Each row has a name. After each piece below comes the name of the row it's from, unless a question asks for something else. Each question is about the rows just above it. Places in a row count from 1.

D: [ 1.41 -1.29 -1.03 -1.27 -0.24  3.54 -9.19  0.19]
H: [-0.71  2.73 -1.73  1.69 -0.07  4.26  5.74  1.23]
E: [-1.15 -0.94  1.29  0.60 -1.41  2.15  3.04 -3.36]
Y: [ 0.45  3.53 -0.94  1.98 -0.16 -3.67 -1.20 -2.31]
Q: [-1.37 -3.01  0.83  0.45 -1.14 -0.05 -3.88 -0.22]
C: [ 0.45 -1.73  2.73  1.69  1.41 -1.28 -1.03 -1.27]
Where does [-1.29 -1.03] start? Give its row and place. | D, 2
Row and place where [ 1.41 -1.28 -1.03 -1.27] starts: | C, 5
One entry of E was changed: [-1.15 -0.94  1.29  0.59 -1.41  2.15  3.04 -3.36]. Where, and from what? | 4, [0.60]
Where does [ 2.73 -1.73  1.69] start? Give its row and place. | H, 2
One entry of C was changed: [ 0.45 -1.73  2.73  1.69  1.41 -1.28 -1.04 -1.27]. Where, and from what? | 7, [-1.03]

F: [ 2.70  3.55  4.37  0.10  1.61  5.64 -4.98]
X: [-1.91  4.24 -3.99 -4.61 -6.52 -1.32  2.52]
U: [ 7.72  2.02 -3.67  7.65 -1.80 -3.66 -1.99]
M: [ 8.82  2.14 -5.39 -4.94 -5.40 -3.56  0.08]
T: [ 7.72  2.02 -3.67  3.31  3.02 -3.90 -5.00]
Which row holds [ 7.72  2.02 -3.67  7.65 -1.80 -3.66 -1.99]? | U
One entry of F was changed: [ 2.70  3.55  4.37  0.10  1.61  5.65 -4.98]. Where, and from what? | 6, [5.64]
One entry of M was changed: [ 8.82  2.14 -5.39 -4.93 -5.40 -3.56  0.08]. Where, and from what? | 4, [-4.94]
One entry of X was changed: [-1.91  4.24 -3.99 -4.61 -6.52 -1.32  2.51]. Where, and from what? | 7, [2.52]
Changed T: [ 7.72  2.02 -3.67  3.31  3.03 -3.90 -5.00]. Place and old value: | 5, [3.02]

